In the rows, 128 means zero.
One turn sends every row of this set to another row. A few are shown first. Where does it send the rows asked after them?
j_118: [123 121 163 153 153 129 101 128 131 130 129 140 107 101]
j_729: [144 142  97 156 146 124 102  95 132 130  88 137 115 114]
j_582: [119 139  74 135 142 118 112 117 143 155 118 128 108 136]
j_117: [117 154 101 119 142 115 138 131 120 143 144 118 101 141]
j_620: [136 151 137 159 166 106 118 100 118 117 104 141 126 112]
j_268: [142 129 149 110 123 139 138 111 109 127 137 125 157 143]
j_787: [129 118 131 136 110 130 110  99 137 137  78 134 161 132]
j_16: [148 156 133 153 154 120 119  99 110 111 102 135 115 110]
j_197: [117 107 101 122  99 131 122  98 136 149 102 118 151 139]
j_949: [145 131 160 128 124 135 120 107 121 122 100 139 164 134]
j_301: [100 104 126 118 109 146 130 125 135 139 126 144 142 162]
j_956: [108  93 120 133 117 148 115 110 144 140 113 154 151 153]
j_599: [130 136  96 160 156 113 100  98 141 139  94 142 123 118]
j_673: [130 156  94 118 132 127 134 123 116 137 135 114  94 136]
j_627: [140 164 131 129 144 121 139 116 100 115 130 120 103 123]
j_26: [132 143  72 134 132 129 111 110 136 146 109 124 101 129]
j_131: [112  94 141 146 126 142 118  97 132 124 109 156 159 140]
j_537: [107 104 160 138 123 136 136 105 117 114 119 149 153 140]
j_386: [102 105 116 147 132 129  98 128 149 154 126 126  95 109]
j_740: [127 162 140 134 156 108 141 121 104 118 135 126 112 126]
j_390: [116 121 154 138 148 131 117 135 124 133 155 128  97 108]
j_566: [104 111 126 133 135 130 115 135 133 148 154 120  91 114]
j_508: [ 99 111 150 121 112 139 143 122 119 124 130 140 142 154]
j_815: [124 113 113 106 107 136 140 106 118 142 139 113 148 146]
j_417: [114 111 139 159 143 128  89 125 148 142 110 139 104 100]

j_566 turns into j_386
j_729 turns into j_16
j_582 turns into j_599
Now these:
j_508 turns into j_301
j_197 turns into j_787

One turn sends every row of this set to another row. A few are shown first. Where does it send the rows asked after them?
j_42: [102 151 134 126 137 161 109 123 117 134 152 129  93 124  99 120 139 138
 149 133 126 137 109 144 119 117]
j_571: [109 142 116 112 130 151 103 129 101 143 131 129  86 120 116 117 156 143
 140 118 127 119 110 147 117 105]
j_210: [138 134  90 119 119 108 133 150 123  94 159 126  95 129 172  87 121 134
 130 132 129 130 120 130 113 136]
j_650: [122 114 129 145 108 135 104 127 129 100  90 128 149 100 146 137 136 114
 129 123 132 126 146 146 157 147]
j_706: [154 130  85 120 126 133 139 129 120  72 132 121 101 146 128 119 140 148
 156 117 132 123 113 131 117 126]
j_440: [136 136  93 148 109 152 111 133 136  76 149 118 120 152 127 114 143 156
 142 121 124 122 100 143 134 139]
j_788: [142 113 120 129  91 138 153 114 151  99 118 129 120 115 156 124 104 124
 125 147 130 112 152 126 122 112]
j_564: [135 111 113 131 129 146 113 112 130 112 102 128 134 111 129 123  97 110
 119 139 148 160 166 117 126 130]
j_779: [143 155 125 136 123 115 147 143 120  81 142 134 107 139 151 101 144 133
 131 128 101 111 104 125 139 149]
j_239: [145 129 121 120 160 101  97 130 124 165 142 131 118 125 113 110 116 114
 119 121  93 121  98 114 117 150]
j_996: [123 107 108 142 143 106 130 153 151 157 138 110  95 125 102 124 132 107
 113 115 105  82 128 132 142 127]
j_959: [114 121 116 133 147  78 106 154 136 149 154 134 105 109 113 116 133 112
 122 113 112  82 119 143 123 143]
j_767: [126 111 118 149 100 145 143 126 152 101  99 125 117 116 141 127 110 116
 120 135 133 120 170 135 146 113]
j_536: [123 121 135 139  88 132 119 126 133  97 110 135 156 106 160 135 143 131
 125 131 123  98 135 140 146 140]
j_52: [130  98 103 122 157  98 114 142 154 169 145 121 119 138 104 114 103 118
 123 121 123 140 130 122 110 120]
j_830: [120 102 107 128 151 101 118 149 153 166 157 128 121 139  98 103  99 128
 124 121 115 135 130 123 108 121]
j_743: [104 137 126 119 128 140 109 123 129 131 143 140  80 120 110 118 136 139
 147 118 135 133 114 173 101 104]
j_859: [120 105 107 134 145  98 127 157 141 154 144 118  91 111 101 117 128 110
 118 113 104  79 125 142 131 136]
j_454: [127 113 131 136 156 105  92 141 143 161 135 123 137 125 101 133 132 110
 126 109  99 123 103 139 137 159]
j_271: [128 146 116 137 119 104 113 136 137  85 156 147 136 140 150  89 130 145
 131 126 128 147  96 140 121 151]
j_906: [137 124  96 124 124 138 112 149 127  76 158 118 116 139 145 124 131 145
 166 116 133 142 119 153 111 145]
j_887: [120 124 124 141 147 102 124 150 155 161 168 135 112 145 107 104 106 127
 115 125 101 114 132 120 111 116]
j_617: [135 115 123 118 110 133 114 110 129 103 126 129 160 102 158 127 107 125
 143 150 144 151 136 117 121 145]
j_276: [126 113 122 154 107 150 133 126 148 102  99 128 111 117 132 130 114 111
 105 127 129 114 175 141 141 119]
j_275: [121 114 130 145 121 139  94 128 122 104  92 136 150 103 138 138 136 112
 118 116 136 130 157 143 146 149]
j_606: [135 116 129 129 158 108  98 137 130 162 133 131 133 126  98 121 128 118
 123 108  88 122  98 132 132 158]
j_864: [136 109 114 128 120 142 114 112 133 110  98 125 143 111 144 124  99 116
 132 141 144 165 154 119 132 133]

j_887 turns into j_959
j_52 turns into j_996
Now these:
j_650 turns into j_864
j_859 turns into j_606
j_276 turns into j_275
j_906 turns into j_706
j_779 turns into j_271
j_743 turns into j_571
j_788 turns into j_536

One turn sends every row of this set to another row. A few are shown first. Where does it send the rows asked after them?
j_708: [145 149 108 150 146 111  87 130 122 132  83 131 150 100 101 141 102  99
 157 129 117 162]
j_148: [111 131 122 193 139 118 119 114 120 114  98  73 118 128 104 155 114 119
 113 139 151 120]
j_429: [121 113 125 157 136  84 115 124 156 136 104 121 143 138 143 130  93 139
  88 160 163 156]
j_552: [145 135  98 140 153  86 108 106 104 138 122 125 134 100 123 117 118 128
 118 170 174 106]
j_530: [146 132 118 171 142 167  95 121 122 102 106 106 155 111 123 136 109 118
  93 145 128 148]
j_685: [146 122 113 148 135  87  93  73 113 115 128 120 145 110 141 111 118 120
 127 161 149 121]
j_494: [106 135  94 163 156  98 110 123 144 117 126 118 170 125 160 135  94 113
 111 129 165 140]
j_707: [148 157 120 108 141 134  99 110 116 100 109  95 130 110 136 152 119 116
 141 113 145 129]
j_529: [ 91 145 124 146 118  85  96 127 128  82 106 116 155 114 135 135 114 115
 124  98 134 137]
j_132: [132 128  96 160 124 123 108 146 147 117 117 129 165 127  94 154 118 140
 116 172 133 154]
j_109: [151 156 127 134 131 109 123 152  91 109  94 143 145  89  89 150  88 122
 115 121 142 142]
j_511: [145 137 173 164 131 106 118 129 150 146 109 105 142 111 111 124 125 105
 111 118 156 125]
j_526: [104 135 117 189 137 103 107 161 129 127  81 125 144 111 120 112 102 119
  83 133 138 144]
j_587: [154 157 118 145 136 119 132 106 110 120 119 108 180 126 128 123 103  92
 124 104 133 148]
j_92: [139 125 105 172 133 107 129 165 143  82 113 109 119 111 136 120 103 133
 140 134 139 116]
j_804: [143 117 104 129 150 100  90 118  97 105 117 125 173 108 101 148 106 139
  90 110 122 136]
j_628: [122 142 118 120 132  60 121 139 145 132  81 101 123 113 104 108 112 126
 117 123 150 158]
j_160: [133 118 108 157 119 104 103 105  92 128 142 128 140 113 126 116 113 127
  96 169 154 115]
j_103: [157 114  99 148 161 103 102 147 117 120 103 160 125  94 127 134 105 133
 111 140 113 144]
j_899: [165 151 136 135 130  92 118 138 116 128  73 122 114 136 138 155  99 146
 132 139 151 120]
j_698: [158 129 118 149  96 108  79 137 112 112  91 111 147 122  92 138  79 138
 121 123 122 158]
j_652: [170 125 121 125 132  91  74 122 121 156 114 123 130 109 122 132 112 123
 115 100 129 145]
j_476: [160 135 119 115 136 132 123 138 126 134  95 106 103 113 102 137 115 136
 103 165 143 154]
j_974: [ 99 117 116 136 148 101 132 123 114 112 102  81 156 141  87 135 120 122
 123 138 118 125]
j_360: [140 131 114 173 141 101 160 117 132 101 106  78 105 109 102 125 105 118
 116 138 156 142]
j_955: [106 136 117 116 138  75 137 121 121 130 118 115 133 140 153 140  94 123
 107 128 166 140]
j_101: [116 139 131 167 122 106 129 110 147 107 131  93 112 105 108 155 132 101
 137 129 156 138]

j_899 turns into j_132
j_529 turns into j_628
Now these:
j_955 turns into j_429
j_707 turns into j_476
j_109 turns into j_698
j_360 turns into j_148
j_160 turns into j_685
j_652 turns into j_103
j_974 turns into j_511

